Some points, one per row:
[ 0.1 -1.  -0.7 -0.1  0.4  2.  -0.5  0.5 -0.2  1.5  0.1  0.6]
[-0.3 -0.3 -1.6 -0.5 -0.3  2.5 -0.4 -0.5 -0.7  1.8  0.5  0.5]
[-0.3  2.2 -0.6 -0.5 -0.9 -0.1  0.4 -2.4 -0.4 -0.4 -0.2 -1.8]
[ 1.2 -1.4 -0.4 -0.4 -1.1  1.6 -1.2  1.   0.4  0.6 -0.2  0. ]
[ 0.2 -0.9 -0.5  0.7 -0.2 -0.1 -0.3  1.6  0.1 -0.7  0.5  0.6]
[ 1.  -1.   1.7 -0.1  0.  -0.9 -0.6  1.6  0.3  0.6  0.  -0.4]
[ 0.4  1.  -0.8 -0.5 -1.4  2.  -0.2 -0.4 -0.8  0.7 -0.3 -1.2]
[ 0.1 -0.4 -1.8  0.  -0.8  2.6 -0.4  0.5 -0.4  1.   0.5  0.3]
[-0.4 -2.4  0.5  0.6  2.5 -0.7  0.4  1.5  1.   0.2  1.   2.5]
[-0.6  0.3 -2.3  0.  -0.6  2.3  0.1 -0.3 -0.3  0.6  0.7  0.6]
[ 0.4 -1.2  0.4  0.8  1.3 -1.3 -0.1  1.2  0.6 -1.   0.4  0.9]
[-0.5  1.4  0.9 -1.   0.1  0.2  0.3 -1.6  0.2  2.7 -1.1 -0.7]
[ 0.5  0.   0.9 -0.6 -0.6  0.2 -0.5 -0.2 -0.2  1.4 -0.1 -0.8]
[-1.4  1.1 -2.5 -1.6 -1.1  3.7  0.1 -2.9 -1.   2.6 -0.7 -0.4]
[ 0.8 -0.9 -0.7  1.  -1.5 -0.4 -0.8  2.   0.2 -2.5  0.6  0.5]
[-1.   0.6 -1.6  0.   0.1  1.2  0.9 -1.8 -0.1 -0.1  0.1  0.3]
[ 0.2 -1.9  0.5  1.9  2.  -2.3  0.5  2.3  0.8 -2.3  0.9  1.9]
[-0.8  0.6 -1.7 -0.9 -0.5  2.3 -0.1 -2.2 -0.8  2.  -0.1 -0.4]
[-1.8  1.1 -2.  -0.5 -0.1  1.9  1.  -2.6 -0.6  0.9  0.  -0.4]
[ 0.7 -0.8 -1.   0.6 -0.4  1.  -0.9  1.2  0.1 -0.9  0.6  0.5]
[ 0.3  0.1  1.8  0.4  0.6 -2.8  0.3  0.8  0.7 -1.4 -0.2 -0.1]
[ 0.  -0.1  1.5 -0.6  0.7 -0.6  0.1 -0.5 -0.1  1.1 -0.8  0. ]
[-0.2  1.6  0.2 -0.1 -0.3 -1.5  0.6 -1.4 -0.1 -1.5 -0.1 -1.4]
[ 0.5 -1.9  0.2  1.7  0.8 -1.9 -0.1  2.6  0.6 -3.1  1.1  1.5]
[ 0.   0.5  1.5 -0.4  0.2 -1.   0.3 -0.4  0.1  0.4 -0.8 -0.6]
[ 0.3  0.3 -1.5 -0.1 -1.7  1.  -0.7  0.2 -0.2 -0.9 -0.2 -0.3]
[-0.6 -0.2 -0.1  0.1  0.2  0.4  0.3 -0.3 -0.2  0.4 -0.2  0.2]
[-0.8 -0.4  0.3  1.   1.8 -1.7  1.   0.4  0.7 -1.2  0.4  1.3]
[-0.4  0.9 -1.3 -0.7 -1.2  2.2 -0.3 -1.  -0.9  1.4 -0.2 -0.8]
[-0.7 -0.1 -0.4  1.6  0.7 -1.5  0.2  0.9  0.8 -3.1  0.4  1.1]
[-1.1 -0.7 -2.1 -1.   0.5  4.4 -0.1 -1.1 -0.5  3.5  0.4  0.7]
[ 0.1 -0.4  1.7  0.6  1.  -2.1  0.5  0.9  0.2 -1.3  0.2  0.3]
[ 0.4 -0.1  1.  -0.5  0.4 -0.2 -0.4  0.1 -0.3  1.2 -0.2 -0.6]
[-1.4  0.7 -0.6 -0.1  1.2 -0.2  1.7 -2.2 -0.2 -0.1  0.2 -0.2]
[-0.7  1.1  0.8 -0.5  0.4 -0.9  0.7 -1.6  0.1  0.9 -0.5 -0.6]
[-0.3 -0.6 -0.5 -0.5 -0.6  2.1 -0.4 -0.3 -0.2  1.9 -0.1  0.2]
[-0.4 -0.9 -0.3  0.4  0.9 -0.3  0.2  0.7  0.5 -0.2  0.4  1.4]
[ 0.6  0.7  0.6 -0.3 -0.6 -0.2 -0.3  0.   0.1 -0.4 -0.4 -1.3]
[ 0.6 -0.1  2.1  0.8  0.9 -3.6 -0.1  1.2  0.8 -1.9  0.  -0.1]
[-0.8 -2.2  0.7  0.3  2.5  0.1  0.   0.9  0.6  1.6  0.9  2.2]
[-0.5  2.  -0.5 -0.5 -0.1 -0.1  0.5 -2.1 -0.2  0.3 -0.2 -1.3]
[ 0.8 -1.5  0.4  0.6 -0.1  0.2 -0.8  2.   0.5 -0.4  0.4  0.3]
[-0.7  1.2 -0.2 -1.2  0.1  1.9  0.5 -2.4 -0.8  2.5 -0.9 -0.8]
[-0.8  1.9 -1.2 -1.5 -0.8  2.9  0.6 -2.7 -1.   2.6 -0.9 -1.2]
[-0.3 -1.3 -0.5 -0.1  1.3  2.1  0.  -0.2  0.2  2.3  0.5  1.4]
[ 1.7 -0.5  0.2 -0.5 -2.1  1.2 -1.6  1.4  0.1  0.6 -0.3 -0.9]
[-0.5  1.2 -0.5 -1.  -0.2  1.1  0.4 -1.6 -0.5  1.3 -0.7 -0.3]
[ 0.5 -0.4  1.7 -0.7 -0.2 -0.8 -0.7  0.4  0.5  1.  -0.6 -0.3]
[ 0.  -1.3 -0.5  1.6  0.9 -2.   1.   1.5  0.7 -4.   0.6  1.9]
[ 0.9  0.7  0.8 -0.7 -0.6  0.  -0.6 -0.3 -0.2  1.  -0.2 -1.3]
[-1.   0.2 -0.9 -0.3 -0.2  1.4  0.4 -1.  -0.2  1.  -0.3  0.2]
Here are 40 more points, each followed by its number:
[ 0.   1.6  0.2 -0.4 -0.9 -0.1  0.2 -1.6 -0.4  0.  -0.9 -1.4] 0
[ 0.6 -0.6  0.8  1.   0.7 -2.  -0.1  1.5  0.5 -2.1  0.3  0.4] 1
[-0.5  0.  -0.6  0.3 -0.1  0.8  0.3  0.  -0.2  0.  -0.1  0.3] 2
[ 0.5 -1.4  2.   0.7  1.  -1.9  0.   1.6  0.2 -1.   0.3  0.7] 3
[ 0.8 -0.7  2.7  0.3  0.7 -2.8 -0.2  1.2  0.6 -0.8 -0.2 -0.2] 4
[-0.4 -0.6  0.   0.   0.1  0.3 -0.2  0.1 -0.2  0.8  0.1  0.4] 5
[-0.3 -1.  -0.3  0.2  0.9  0.6 -0.2  0.3 -0.1  0.8  0.3  1.1] 6
[ 1.1  0.4  0.1  0.5 -1.9 -1.  -0.9  1.4 -0.1 -2.   0.4 -1. ] 7
[-0.4 -1.1  1.5 -0.2  1.8 -1.2  0.2 -0.3  0.5  0.8 -0.3  1.3] 8
[ 0.2  0.3  0.   0.5  0.1 -0.7  0.6  0.1  0.  -1.4  0.1 -0.2] 9
[-0.8  0.5  1.6 -0.5  1.6 -1.1  1.2 -1.5  0.3  1.7 -0.8  0. ] 10
[ 1.9 -0.6  0.5 -0.6 -2.   0.8 -1.5  1.4  0.2  0.4 -0.2 -0.7] 11
[ 0.   0.5  0.1 -0.2 -0.2 -0.7  0.1 -0.1 -0.1 -0.6 -0.4 -0.4] 12
[ 2.2 -1.5  1.8  1.6  0.2 -3.1 -0.6  3.1  0.7 -3.1  0.8  0.8] 13
[ 2.  -0.2 -0.1  0.8 -1.6 -0.2 -0.9  2.   0.  -2.   0.8 -0.6] 14
[ 0.1  0.1  1.3 -0.5  1.1 -0.2  0.2 -0.7  0.1  2.  -0.5 -0.1] 15
[ 1.1 -1.2 -0.1 -0.2 -0.7  1.3 -1.3  1.6  0.3  1.3  0.   0. ] 16
[ 0.   0.3 -1.4 -0.6 -1.   3.1 -0.5 -0.7 -0.4  2.1 -0.5 -0.4] 17
[-0.2 -1.7  1.5  0.1  1.8 -1.5  0.1  0.5  0.4  0.7  0.   1.5] 18
[ 0.   0.3  0.5  0.   0.2 -0.7  0.   0.3 -0.5 -0.3  0.  -0.4] 19
[-0.6 -1.1 -0.8  0.1  1.1  2.   0.   0.4  0.   2.   0.7  1.5] 20
[ 0.1 -0.3  1.6  0.2  2.1 -2.   0.3 -0.1  0.4  0.2  0.2  0.5] 21
[ 0.4 -0.3  2.3 -0.1  1.7 -2.4  0.   0.2  0.4  0.6 -0.4  0.3] 22
[ 0.6  0.2  0.5 -1.  -0.9  0.5 -0.8  0.1  0.2  1.  -0.5 -0.7] 23
[ 0.1  1.9 -1.1  0.6 -1.7 -0.6 -0.5  0.3  0.  -2.6  0.6 -1.2] 24
[-0.1  0.  -1.7 -0.1 -0.7  2.6 -0.6 -0.4 -0.5  1.6  0.1 -0.2] 25
[ 1.6 -1.4  1.6  0.7  0.7 -2.  -0.9  2.5  0.6 -1.2  0.3  0.6] 26
[ 0.1 -1.6 -0.1  1.8  0.9 -2.5  0.2  2.5  0.9 -3.7  0.7  2.1] 27
[ 0.2 -0.8 -1.3  1.2 -0.6  0.3  0.2  1.7 -0.1 -2.1  0.8  0.8] 28
[-0.5 -0.8  0.2  1.8  1.8 -2.5  0.7  1.5  1.1 -2.8  0.5  1.8] 29
[-0.7  1.5 -0.1 -1.  -0.4  1.1  0.7 -2.4 -0.5  2.4 -0.7 -0.9] 30
[ 0.7 -0.9  2.   0.6  0.5 -2.  -0.1  1.7  0.4 -1.1  0.2  0.1] 31
[ 0.1  2.4 -0.4 -1.1 -2.4  1.1 -0.3 -2.4 -1.   0.5 -1.2 -2.3] 32
[ 0.6  0.6  2.  -0.5  0.3 -2.3 -0.1 -0.1  0.6  0.  -1.  -0.6] 33
[-0.7  1.   1.5 -0.6  1.9 -1.5  0.9 -2.   0.2  1.1 -0.5 -0.1] 34
[ 0.7  0.4  2.6 -0.4 -0.1 -2.   0.   0.   0.5  1.1 -1.1 -1.2] 35
[ 1.   1.3 -1.   0.  -2.2  0.4 -0.8  0.2 -0.1 -1.6 -0.1 -1. ] 36
[ 0.1 -0.1  1.7  0.5  1.4 -2.8  0.2  0.6  0.4 -1.7  0.1  0.1] 37
[ 0.7 -0.4  2.9 -0.4  0.7 -2.6  0.1  0.5  0.5  0.5 -0.7 -0.4] 38
[-1.5  1.5 -2.8 -0.9 -1.3  3.1  0.7 -2.6 -0.4  1.   0.1 -0.8] 39
Which of these numbered points is nearest to each point below, ignoring the direction in which the first points spread most? Its number follows each.
[ 0.5  1.  -1.  -0.4 -1.7  0.8 -0.5 -0.2 -0.8 -0.4 -0.1 -1. ] > 7
[-0.9 -1.1  1.2 -0.3  2.7 -0.5  0.7 -1.   0.3  1.8 -0.4  1.2] > 8
[-0.4  0.   1.7 -0.4  1.9 -1.3  0.6 -0.9  0.4  1.9 -0.3  0.2] > 10
[ 0.2 -0.1 -1.7  0.8 -1.2  0.7 -0.2  1.4 -0.3 -2.1  0.7  0.3] > 28
[ 0.6  0.1 -0.7  0.  -0.7  1.  -0.4  0.1 -0.7  0.   0.1 -0.6] > 13
[-0.1  2.1 -0.7 -0.8 -1.9  1.   0.  -2.3 -1.   0.3 -0.7 -2.2] > 32
[-0.5 -0.3 -1.6 -0.5 -0.6  2.   0.1 -0.5 -0.4  0.8  0.2  0.6] > 27
[-0.8  1.8  1.3 -0.7  0.1 -1.3  0.9 -2.5 -0.3  0.8 -1.2 -1.1] > 34
[ 0.5  0.7  0.1 -0.9 -0.8  1.1 -0.7 -0.5 -0.6  2.1 -0.4 -1.5] > 23
[-0.3 -1.9  0.   0.4  1.7  0.8  0.2  1.2  0.7  0.9  0.8  2.2] > 20
[ 0.   1.   1.  -0.3 -0.2 -1.3  0.3 -1.  -0.1 -0.6 -0.9 -1.3] > 0
[-0.1  0.3  1.   0.9  0.9 -2.2  0.3  1.   0.4 -1.7  0.3  0.2] > 19
[ 0.1 -0.9  1.8 -0.2  1.2 -1.1  0.3  0.3  0.4  1.2 -0.3  0.6] > 15
[ 0.3  0.2  1.8  0.2  0.8 -3.1  0.1  0.4  0.4 -1.5 -0.3 -0.4] > 37
[-0.3 -1.4 -1.4  0.1  0.8  2.3  0.   0.7  0.4  1.3  0.9  1.7] > 20
[-1.1 -1.5 -1.9 -0.7  1.5  3.5  0.3 -0.9  0.3  2.5  0.9  1.9] > 20
[ 0.1  0.2  0.3  0.3  0.2 -0.1  0.   0.  -0.1 -0.1 -0.2 -0.1] > 1
[ 0.3 -1.1  0.8  0.7  0.7 -1.2 -0.2  1.4  0.1 -1.   0.3  0.7] > 5
[-0.6  1.8 -0.1 -1.   0.2  0.2  0.8 -3.  -0.4  1.4 -0.6 -1.1] > 37
[-0.1 -1.7  0.8  0.4  0.4 -0.3 -0.1  1.4  0.4  0.   0.4  1. ] > 5
[-0.3 -1.4  0.2  0.2  1.1  0.1 -0.3  0.8  0.2  0.9  0.4  1.3] > 6
[ 0.9  1.6 -1.2 -0.1 -2.   0.3 -0.5  0.3 -0.1 -1.6 -0.1 -1.1] > 36
[ 0.   0.5 -1.7  0.  -1.4  1.5 -0.3 -0.1 -0.5  0.   0.  -0.3] > 28
[-1.2  0.3 -1.2  0.   0.6  0.8  0.8 -1.5 -0.4  0.3  0.2  0.3] > 29
[ 1.5 -1.4  1.4  0.6  0.1 -0.9 -0.8  2.1  0.5 -0.6  0.3  0.2] > 26
[-0.8  1.7 -2.4 -1.  -1.4  2.5  0.4 -2.5 -0.5  0.7 -0.1 -0.9] > 39
[ 0.5  1.8 -1.6  0.1 -2.2  1.2 -0.6  0.  -0.6 -1.1  0.4 -1.4] > 36
